500 stands for zero in the data rows.
Some points:
[492 642 268 380 614 246 178 283 574 363 607 465 542 404 360 654 537 519 307 827 433 541 453 286
 706 256 372 621 569 651 588 614 465 572 446 595 450 510 362 479 613 470 384 309 502 731]
[473 386 297 612 570 399 467 567 399 515 471 332 644 491 658 401 395 765 735 357 358 523 819 665
 523 390 394 435 680 517 522 741 523 587 659 616 539 571 842 713 413 425 449 673 373 777]
[367 565 475 315 342 741 750 219 364 627 295 339 381 461 670 495 389 359 697 377 551 326 582 546
 167 568 435 499 314 535 563 431 374 692 310 560 505 298 367 221 468 437 212 406 182 773]
[405 344 238 712 544 522 553 381 351 383 323 493 768 292 668 726 434 370 437 378 301 750 527 083
 464 507 513 740 567 329 565 495 387 522 602 460 363 424 520 502 379 402 406 628 491 333]
[537 705 504 608 305 862 372 457 496 312 647 522 507 425 568 455 368 348 466 404 809 619 628 537
 298 591 362 620 460 582 215 590 432 505 508 267 490 590 484 734 524 669 527 526 688 602]
[546 670 360 663 740 697 427 509 318 560 772 573 553 322 271 640 350 182 302 605 496 519 662 727
 401 540 730 703 510 255 229 282 391 515 578 286 495 573 786 207 260 531 578 199 465 528]
[634 548 425 607 318 371 599 294 547 509 296 482 560 636 609 683 349 371 691 576 209 303 544 625
 619 520 257 426 227 648 279 427 471 519 447 329 387 501 601 507 387 632 587 147 672 436]
[405 368 453 542 416 471 559 294 421 629 411 600 383 596 476 659 604 436 516 563 376 454 618 473
 449 369 632 755 661 401 689 575 599 237 828 379 781 874 363 454 454 737 357 492 427 521]
[748 642 583 476 555 450 814 679 298 365 514 461 589 516 576 591 520 193 499 419 579 460 517 609
 740 540 485 335 552 146 429 700 370 578 471 708 548 510 659 698 647 628 245 382 419 438]
[433 532 533 334 534 632 756 497 460 342 312 504 530 535 239 572 321 631 505 580 579 398 461 565
 748 638 555 454 760 420 560 608 493 472 293 666 671 852 466 502 167 282 813 622 642 416]
[686 369 469 556 487 656 309 369 932 546 471 833 469 267 291 575 598 589 372 329 656 620 368 733
 618 462 403 438 544 668 370 384 182 514 491 330 619 715 754 474 570 442 410 574 354 360]
[160 686 589 669 408 341 733 725 490 455 535 534 480 409 698 675 540 875 313 594 700 450 507 608
 548 374 631 459 166 478 566 338 252 438 686 408 513 455 633 474 687 467 450 786 478 490]
[335 499 832 592 568 323 264 341 537 704 853 656 318 634 342 578 414 579 441 517 461 667 639 722
 654 829 461 483 342 169 622 621 308 310 563 326 452 373 519 461 374 333 158 510 579 490]
[413 351 634 495 571 248 656 562 652 495 554 444 452 594 569 514 706 461 198 494 532 487 427 470
 361 490 487 609 556 605 656 632 357 838 548 695 479 415 664 478 194 699 886 391 443 662]
[788 453 485 056 418 731 633 710 479 683 399 425 480 515 592 589 596 478 503 389 571 559 524 667
 584 525 732 427 400 619 318 574 534 370 619 241 344 490 361 475 244 477 287 495 691 711]
[291 440 432 183 374 352 469 370 693 593 576 348 432 487 474 129 447 445 577 415 579 577 443 437
 555 320 637 565 287 586 320 624 576 349 575 352 387 593 557 668 445 510 511 559 294 182]
[475 437 587 505 640 733 460 564 577 490 549 487 530 594 396 537 604 540 351 299 524 424 719 622
 706 199 248 688 401 368 767 404 354 311 521 538 010 590 437 363 560 565 396 303 759 447]
[852 335 575 353 332 560 818 609 667 541 894 551 506 527 595 246 304 624 693 639 473 664 542 244
 248 537 529 368 507 636 724 405 595 796 436 604 451 540 490 423 594 596 405 373 584 298]
[407 601 490 681 268 693 483 611 380 630 636 422 358 541 270 399 563 393 693 467 690 295 105 423
 543 470 533 480 577 760 609 604 624 561 400 468 401 391 617 282 263 483 473 635 648 569]
[321 660 702 676 464 329 455 844 640 660 335 333 322 445 432 550 394 152 256 619 379 813 564 615
 324 477 564 514 607 685 544 468 676 613 521 634 358 637 465 656 613 540 725 480 439 343]
[448 288 095 475 526 307 469 642 733 274 488 691 480 378 439 525 311 423 449 415 553 399 511 269
 503 731 411 199 542 343 846 491 850 624 439 481 608 546 668 525 506 673 513 410 658 575]
[448 728 478 474 604 637 537 513 649 180 526 612 461 565 464 422 587 497 401 541 559 600 444 787
 594 593 417 426 460 302 414 514 577 421 897 690 398 386 369 153 467 254 560 598 363 435]
[758 281 242 446 492 501 306 597 271 530 482 237 511 812 691 572 287 479 621 495 705 694 266 504
 367 579 473 720 281 504 388 419 520 295 539 608 701 543 467 708 729 394 545 543 483 313]
[322 495 778 607 611 228 414 190 208 490 487 721 506 373 706 280 493 534 537 415 715 366 307 573
 563 414 538 536 734 448 462 384 584 523 522 401 379 451 330 403 460 191 638 451 438 447]
[413 313 599 521 594 533 325 331 703 559 399 125 670 494 676 292 728 432 665 722 546 507 331 519
 545 453 563 556 604 330 507 483 561 855 413 315 690 474 356 549 615 489 396 761 695 667]
[395 470 452 391 596 347 474 129 359 634 536 474 768 422 173 857 567 591 589 407 336 577 331 592
 536 427 607 301 587 417 511 163 445 277 538 812 698 385 523 654 493 674 637 622 532 601]
[368 493 435 531 568 620 656 615 552 529 403 480 630 493 363 644 483 443 656 530 464 161 490 571
 553 746 438 494 518 651 556 676 487 481 500 374 369 474 197 527 762 799 766 541 234 349]
[752 492 408 733 711 374 370 446 504 290 542 428 371 434 391 592 676 659 620 277 514 558 728 462
 449 375 708 430 326 450 474 630 689 422 225 583 683 501 307 373 277 750 518 606 398 542]
[420 328 716 657 419 555 388 583 408 395 318 683 416 449 368 344 606 534 427 879 526 640 540 497
 699 738 462 481 395 488 412 385 513 373 433 652 384 307 731 485 477 700 425 398 421 549]
[517 603 311 409 598 590 425 375 341 379 346 498 316 583 485 633 552 544 478 590 358 494 400 616
 255 365 741 406 656 404 560 769 620 512 442 447 475 238 595 621 592 451 561 359 667 255]
[414 622 491 381 718 501 314 746 426 565 474 774 600 678 197 166 363 584 630 301 175 628 491 370
 560 319 540 401 422 525 472 590 370 433 529 448 698 431 326 493 471 732 552 375 684 508]
[422 575 582 667 757 475 702 515 737 539 564 769 405 641 636 502 427 603 442 288 614 465 586 193
 492 793 793 768 681 613 505 517 411 483 392 678 324 447 696 362 732 251 439 518 587 760]
[653 574 535 174 335 387 411 514 349 513 521 420 264 534 560 693 569 637 448 449 111 505 481 411
 591 581 303 417 558 467 397 148 540 640 402 320 506 511 476 579 645 495 574 684 211 503]
[546 705 724 624 350 357 364 576 495 525 536 582 745 179 494 530 494 694 139 352 509 476 393 532
 492 469 477 509 529 223 432 747 518 205 412 578 626 390 671 168 672 344 596 439 598 541]
[331 554 847 839 774 510 359 550 678 455 520 528 316 442 488 551 314 483 199 697 348 034 390 403
 465 427 418 243 581 404 287 437 320 129 623 570 459 420 306 431 298 309 287 432 514 576]
[754 631 680 583 559 713 590 276 361 825 344 644 388 606 401 389 515 491 579 510 837 465 810 431
 436 462 463 372 277 386 547 478 701 470 586 215 601 367 534 567 444 172 368 763 391 755]
[375 637 357 684 262 774 335 594 593 460 841 554 564 434 444 360 999 357 424 630 644 381 718 552
 771 610 438 525 474 604 376 267 379 301 304 408 654 351 363 571 316 079 464 300 429 284]
Along one direction, these points spread out more than along any other. Take the direction at right angles to it along which they spread out most. Go by this last direction. How many in every 100 of the points above lie lower along it than each point below? Answers are rounded to whole numbers. More than half of the points above lie lower than the first one.
[473 386 297 612 570 399 467 567 399 515 471 332 644 491 658 401 395 765 735 357 358 523 819 665
 523 390 394 435 680 517 522 741 523 587 659 616 539 571 842 713 413 425 449 673 373 777] 59
[413 351 634 495 571 248 656 562 652 495 554 444 452 594 569 514 706 461 198 494 532 487 427 470
 361 490 487 609 556 605 656 632 357 838 548 695 479 415 664 478 194 699 886 391 443 662] 92
[852 335 575 353 332 560 818 609 667 541 894 551 506 527 595 246 304 624 693 639 473 664 542 244
 248 537 529 368 507 636 724 405 595 796 436 604 451 540 490 423 594 596 405 373 584 298] 22
[686 369 469 556 487 656 309 369 932 546 471 833 469 267 291 575 598 589 372 329 656 620 368 733
 618 462 403 438 544 668 370 384 182 514 491 330 619 715 754 474 570 442 410 574 354 360] 32
[368 493 435 531 568 620 656 615 552 529 403 480 630 493 363 644 483 443 656 530 464 161 490 571
 553 746 438 494 518 651 556 676 487 481 500 374 369 474 197 527 762 799 766 541 234 349] 54
[748 642 583 476 555 450 814 679 298 365 514 461 589 516 576 591 520 193 499 419 579 460 517 609
 740 540 485 335 552 146 429 700 370 578 471 708 548 510 659 698 647 628 245 382 419 438] 49
[537 705 504 608 305 862 372 457 496 312 647 522 507 425 568 455 368 348 466 404 809 619 628 537
 298 591 362 620 460 582 215 590 432 505 508 267 490 590 484 734 524 669 527 526 688 602] 8
[788 453 485 056 418 731 633 710 479 683 399 425 480 515 592 589 596 478 503 389 571 559 524 667
 584 525 732 427 400 619 318 574 534 370 619 241 344 490 361 475 244 477 287 495 691 711] 5
[754 631 680 583 559 713 590 276 361 825 344 644 388 606 401 389 515 491 579 510 837 465 810 431
 436 462 463 372 277 386 547 478 701 470 586 215 601 367 534 567 444 172 368 763 391 755] 0
